Each row is where one point has got to under a steady rotation. How many steps took it there?
The counts run from 0 to 591.
.19 .11 .01 .27 -.05 .30 .32 .24 .03 -.14 .00 .04 -.01 .27 -.12 .08 -.01 .00 .10 -.09 -.01 .14 -.32 -.08 -.20 .25 .17 .25 -.37 .21 -.11 .14 .29 .22 .21 -.35 .44 .08 -.11 .08 -.09 -.23 -.02 -.25 .16 : 169
-.25 .13 -.02 .19 .05 -.22 .17 .22 .40 -.14 -.05 .19 .15 .10 -.05 .05 -.24 .18 .16 .13 -.14 .00 -.40 -.09 -.20 -.18 -.29 .13 -.47 -.05 .01 .23 -.01 .40 -.03 .13 .05 .10 -.13 .08 .16 -.01 .12 -.06 .40 : 107
.06 .56 .20 .34 -.25 .06 .21 .22 -.07 .00 -.20 .16 -.07 -.10 .10 -.10 -.07 -.42 .18 -.05 .24 -.09 .16 -.18 -.02 -.26 -.21 .24 -.21 .11 -.39 -.13 .13 .18 -.12 -.06 .06 .09 -.23 .16 -.37 -.05 .06 -.20 -.03 : 134
.12 .35 .32 -.04 .02 -.13 .13 .42 .18 .12 -.15 -.19 .14 .36 -.10 -.23 -.03 -.08 .05 .24 .39 -.25 .16 -.16 .02 -.01 -.23 .12 -.28 .17 -.23 .07 .04 .35 -.09 .29 .08 .04 .01 -.15 -.20 .06 .30 -.16 -.16 : 357
.08 .09 .14 -.03 .02 -.15 .26 .38 -.14 -.12 -.16 -.11 .14 .31 -.09 .20 -.06 -.36 .09 .25 .28 .35 -.09 -.33 .24 .01 .10 .26 -.22 .20 -.08 .37 .18 .32 .35 .08 .14 -.02 -.26 -.23 .06 -.08 .10 -.20 -.01 : 120
-.09 .38 -.32 .30 -.29 .13 -.05 .10 .11 -.03 .05 .16 .09 .11 -.17 -.04 .01 -.08 .45 -.32 -.20 -.07 -.23 .10 -.05 -.05 .11 .34 -.05 .36 -.23 .15 .32 .24 -.11 -.07 .22 .15 .04 -.07 .12 -.31 -.17 -.25 .08 : 376
-.40 .26 -.09 .31 -.23 .19 -.08 .34 -.03 .09 -.08 .11 .41 .11 -.01 -.05 -.12 -.08 .33 .01 -.01 .12 -.26 -.14 -.23 .12 -.26 .36 -.03 .08 -.27 .21 .16 .08 .09 .27 .12 .26 -.08 .00 .27 -.29 -.31 .02 .01 : 432
-.10 .41 -.07 .21 -.15 .12 -.17 .15 .18 -.10 .26 .03 .09 -.07 -.02 .14 -.08 -.07 .36 .10 .20 .01 -.29 -.18 -.11 .08 -.13 .42 -.26 .10 -.25 .36 .18 .55 -.03 -.04 .25 -.03 .20 -.07 .13 .04 -.18 -.06 -.12 : 27
-.19 .38 -.19 .38 .13 -.14 .00 .10 .04 .02 -.54 .24 .18 .31 -.22 -.03 -.29 -.15 .09 .01 -.15 -.33 -.01 -.28 .06 .03 .19 .16 -.24 .25 -.17 .07 .14 .22 .03 .13 .18 -.01 -.05 -.24 .04 -.09 .01 .03 .04 : 471
-.12 .28 .04 .31 -.10 -.25 .10 .24 .05 -.09 -.22 .09 .00 .10 -.07 .30 -.18 -.05 .26 .15 .11 -.06 -.22 -.25 -.07 -.27 -.08 .25 -.28 .30 .13 .08 .07 .50 .00 .10 .24 -.05 -.02 -.07 -.08 .13 -.36 .02 .30 : 233
.30 .14 -.02 -.11 .05 -.23 .36 .31 .19 -.05 .21 -.33 .05 .29 -.12 .15 .11 -.15 .14 .04 .35 .15 -.29 -.03 -.05 .01 .02 .33 -.30 .05 -.01 .11 .23 .35 .26 .02 -.07 -.10 -.15 .03 -.15 -.02 .32 -.37 .23 : 452
-.34 .23 -.04 -.01 -.02 -.17 -.10 .29 .08 -.03 -.06 .07 .05 .18 .14 .20 -.08 -.15 .14 .11 .21 -.20 -.05 -.19 -.03 -.25 -.28 .20 -.16 .14 .01 .54 .19 .46 -.17 .22 .26 .22 .18 -.15 -.24 -.05 -.03 .02 -.14 : 360
-.05 .02 .14 .27 -.19 -.03 .08 .44 .27 -.17 -.02 .07 .02 .49 -.19 -.07 -.04 -.10 .13 -.14 .01 .03 -.35 .05 -.15 -.24 -.16 .25 -.17 .21 -.02 .37 .21 .26 .13 .06 -.11 -.01 .08 -.01 -.28 -.27 .05 -.14 .28 : 456
-.20 .35 .13 -.17 -.21 .34 -.09 .38 .03 -.02 -.24 .15 .28 .34 .03 -.16 .09 -.15 .05 -.09 .14 -.13 -.10 .19 -.12 .11 -.08 .32 -.12 .18 -.05 .26 .34 .10 -.16 .17 -.06 .30 -.15 .04 .28 -.36 .15 -.01 -.02 : 251
.28 .44 .16 .13 .04 -.10 .05 .19 .02 .16 .06 -.19 .13 .15 -.11 .07 .12 -.10 .23 .26 .46 -.17 .00 -.33 -.14 .05 .03 .33 -.14 .28 -.19 -.02 .13 .45 .09 .11 .23 -.17 .17 -.02 -.15 .20 -.11 -.06 -.07 : 128
-.33 .34 -.17 .21 .00 -.01 .09 .07 .47 -.11 .22 .01 .10 .17 .08 .11 -.07 .16 .31 -.10 .12 -.05 -.25 .07 -.37 -.08 -.23 .25 -.38 -.08 -.10 .36 .19 .37 -.19 -.02 .24 .32 .00 .18 .04 -.18 .06 -.15 .01 : 210
-.15 .25 .12 -.08 .01 .09 .31 .08 .16 -.29 -.06 -.20 .22 .52 -.14 -.07 -.11 .33 .16 -.03 .04 .03 .02 -.25 -.11 .05 .10 -.11 -.41 .23 .07 .37 .22 .20 -.05 -.05 .44 .11 -.09 .02 -.09 -.37 .11 -.15 .07 : 113
.20 .23 -.33 -.01 -.03 -.03 .30 .27 -.02 .13 .14 -.26 .20 .35 -.03 -.01 .05 -.06 .18 -.14 -.13 -.04 -.25 -.30 .15 -.15 -.13 .25 -.21 .02 -.30 .14 .05 .09 .14 -.08 .25 .16 -.30 .08 -.23 -.28 .38 -.32 -.04 : 41
-.17 .19 -.22 .00 -.15 .01 .09 .29 .05 .01 .01 -.27 .44 .21 -.03 .14 -.13 .12 .33 .08 .09 .12 -.38 -.20 -.05 -.06 -.32 .34 -.20 .16 .02 .21 .13 .20 -.02 .31 .37 .19 -.12 -.11 .34 -.04 -.18 -.09 .12 : 153
.31 .46 -.01 .14 .03 -.34 .17 .06 .00 -.02 .14 -.26 .11 .32 -.15 .06 -.08 -.06 .25 .19 .25 .01 -.17 -.08 -.06 -.16 .05 .18 -.05 .48 .15 .10 -.01 .39 .00 .30 .19 -.15 -.01 -.02 -.03 .18 -.23 -.15 .31 : 508
.06 .21 -.14 .19 -.11 -.36 .13 .11 -.01 .00 .08 -.26 .06 .26 .04 .23 -.02 -.06 .35 .11 .20 .05 -.23 -.22 -.10 -.15 -.03 .19 -.15 .39 .19 .02 .18 .45 .00 .31 .31 -.04 .07 -.09 -.18 .15 -.26 -.30 .39 : 509
-.18 .29 .12 .27 -.01 -.01 .20 .23 .11 -.05 -.07 .04 .28 .48 .23 -.04 -.04 .01 .18 -.05 -.02 .00 .02 -.33 -.21 -.19 .01 -.05 -.12 -.18 -.24 .18 -.01 .07 .03 .06 -.17 .26 -.37 .11 -.13 -.13 .58 -.16 .12 : 110
-.04 .26 .10 .00 .02 .08 .16 .08 -.08 -.12 -.34 .15 .12 .34 -.16 -.01 -.07 -.19 .20 .03 -.08 .00 .10 -.14 -.15 .17 .26 .09 -.16 .47 -.06 .44 .19 .24 -.08 .03 .53 .10 -.20 -.24 .17 -.30 -.01 -.08 .02 : 296
.09 .57 -.03 .14 -.11 -.07 .23 .04 .09 -.07 .01 -.23 .32 -.03 -.11 .15 .14 -.18 .42 -.02 .44 .03 .14 .06 -.17 .10 .10 .39 .05 .27 -.20 -.20 .29 .21 -.17 .15 .13 .13 -.18 -.03 .40 -.11 -.08 -.12 -.13 : 198
-.09 .47 .06 .33 -.31 .07 .03 .19 -.18 -.13 -.12 -.12 .24 .46 .13 -.10 -.16 -.15 .24 -.12 .01 .09 -.13 .05 -.01 -.14 -.13 .06 .13 .26 .11 .09 .18 .10 -.06 .37 -.18 .19 -.14 .16 .03 -.12 -.25 -.18 .29 : 331
-.31 .41 -.14 .05 .01 -.01 .07 .09 -.17 -.17 -.07 -.06 .20 .10 .29 .30 -.08 -.35 .08 -.05 .20 -.11 -.02 .09 -.11 -.23 -.21 .42 -.08 .08 -.15 .37 .20 .17 -.16 .22 .18 .24 -.18 .32 -.21 -.29 -.15 .05 -.26 : 85
-.08 .29 .05 .66 -.10 -.04 .17 .19 .00 -.05 -.19 .32 .09 .25 .03 .16 -.14 -.20 .30 .03 .00 .08 -.18 -.10 -.32 -.32 -.12 .22 .02 .17 -.11 .09 -.02 .23 .11 .14 -.13 .15 -.09 .14 -.19 .04 -.25 -.03 .46 : 512
.09 .28 .21 .14 .00 .00 .27 .45 .11 .14 -.16 -.30 .29 .50 -.14 .01 .04 .23 .18 .10 .32 -.25 .06 -.37 -.04 -.16 -.14 .08 -.22 .29 .07 -.05 .15 .11 .05 .13 .11 -.02 .16 .06 -.25 -.03 -.04 -.05 .06 : 460
.42 .24 .16 .05 -.05 -.25 .35 .40 .37 -.03 .00 -.22 .04 .26 -.25 -.03 .07 -.13 .07 .08 .30 -.10 -.08 -.04 -.06 -.17 -.15 .24 -.27 .12 -.13 -.04 -.04 .49 -.01 .08 .12 -.06 -.09 -.13 -.20 .01 .35 -.15 .11 : 175
-.03 .44 .00 .13 -.12 -.12 .10 .07 -.13 -.04 -.28 -.08 .28 .13 -.14 -.12 -.15 -.38 .24 .03 -.13 -.06 .23 -.44 .23 -.13 -.01 .26 -.05 .15 -.51 .09 .02 .05 .06 .13 .24 -.07 -.24 -.17 -.10 -.19 .19 -.16 -.12 : 191
-.10 .09 -.31 .04 -.02 -.36 .11 .13 -.06 .17 .22 -.20 .24 .27 -.11 .09 .00 -.10 .41 .07 .00 .22 -.14 -.27 -.01 -.02 -.16 .32 .08 .35 -.12 .26 .18 .12 .09 .43 .23 .06 .05 -.16 -.09 -.18 -.10 -.45 .10 : 327
.24 .28 .04 .17 .14 -.02 .10 .20 .05 .04 -.13 .11 -.02 .48 -.14 .05 .08 -.21 -.07 .04 .25 -.20 -.33 .23 -.10 .19 .28 .27 -.33 .14 .02 .13 .32 .36 .12 .00 -.22 .03 -.01 .24 -.12 -.08 .28 -.11 .26 : 172
.17 .62 -.15 .11 .10 -.19 .15 .09 -.08 -.03 -.13 -.05 .22 .15 .02 .30 .08 -.30 .37 .01 .33 -.06 .20 -.24 .06 -.12 .36 .33 .06 .26 -.14 .05 .15 .30 .00 .00 -.06 -.02 -.22 -.15 .26 -.04 .15 .07 -.04 : 475
-.07 .19 -.42 -.10 -.05 .06 .08 .21 -.01 .03 -.12 -.06 .21 .31 -.11 -.11 -.07 .01 .04 -.31 -.23 -.35 -.31 .01 .21 -.01 -.16 .26 -.39 .13 -.09 .37 .28 .10 -.04 .05 .28 .23 -.10 -.01 -.13 -.40 .14 -.25 -.10 : 320
-.11 .46 -.05 .60 .25 -.15 .28 .04 .26 -.29 -.02 .18 .06 .33 .08 .28 -.29 -.14 .16 .01 .14 .23 -.18 .09 -.05 -.09 .07 .09 -.12 -.04 .01 .20 .00 .47 .10 .01 -.05 .23 -.18 .21 .14 .02 -.08 -.06 .07 : 164
.05 .51 -.16 .25 -.01 -.04 .04 .18 .35 .19 .18 -.05 .19 .15 -.06 -.16 -.15 .33 .29 .18 .12 -.29 -.32 -.27 .02 .17 -.17 .09 -.47 -.05 -.19 .05 .08 .45 -.06 .00 .23 .09 -.02 .09 .22 .10 .19 -.26 .02 : 208
.03 .61 .15 .08 -.09 -.06 -.12 .11 -.15 .12 -.07 -.05 .16 .33 .08 -.36 -.24 -.20 .13 .24 .27 -.17 .19 -.39 .22 .16 -.04 -.02 -.12 .15 -.30 .15 .11 .29 -.15 .28 .16 .07 -.08 .01 -.16 .15 .13 -.25 -.24 : 539
.35 .35 .01 .04 .12 -.23 .46 .23 .18 -.11 .11 -.26 .05 .26 -.13 .12 .05 -.17 -.04 .00 .32 .05 -.32 .13 -.01 .00 .04 .31 -.26 .10 -.02 .06 .10 .37 .07 -.05 -.11 .04 -.29 .19 -.03 -.03 .33 -.18 .22 : 451
-.03 .16 -.08 .56 .01 -.18 .11 .19 .01 .18 -.16 .30 .00 .18 .15 .19 -.07 -.23 .27 .08 -.01 -.04 -.21 -.18 -.29 -.25 -.09 .18 -.05 .22 -.03 .07 -.06 .39 .00 .23 .08 .20 -.09 -.05 -.22 .13 -.14 -.20 .43 : 511
-.37 .22 -.01 .18 -.13 -.07 -.01 .20 .22 -.23 -.06 .02 .18 .37 .22 .16 -.09 .03 .20 -.09 .00 .14 -.12 -.19 -.23 -.17 -.05 .07 -.29 -.23 -.07 .21 .22 .15 .03 .15 -.23 .27 -.23 .16 -.09 -.19 .42 -.17 .25 : 109
-.04 .31 -.22 .07 .11 -.22 .36 .16 .01 -.04 -.03 -.24 .17 .41 .17 .20 -.11 -.35 -.03 -.01 .22 .12 -.09 .11 .29 -.07 -.20 .25 -.04 -.14 -.12 .18 .18 .22 .04 .27 .04 .34 -.36 .15 -.09 -.17 .22 -.29 -.16 : 498
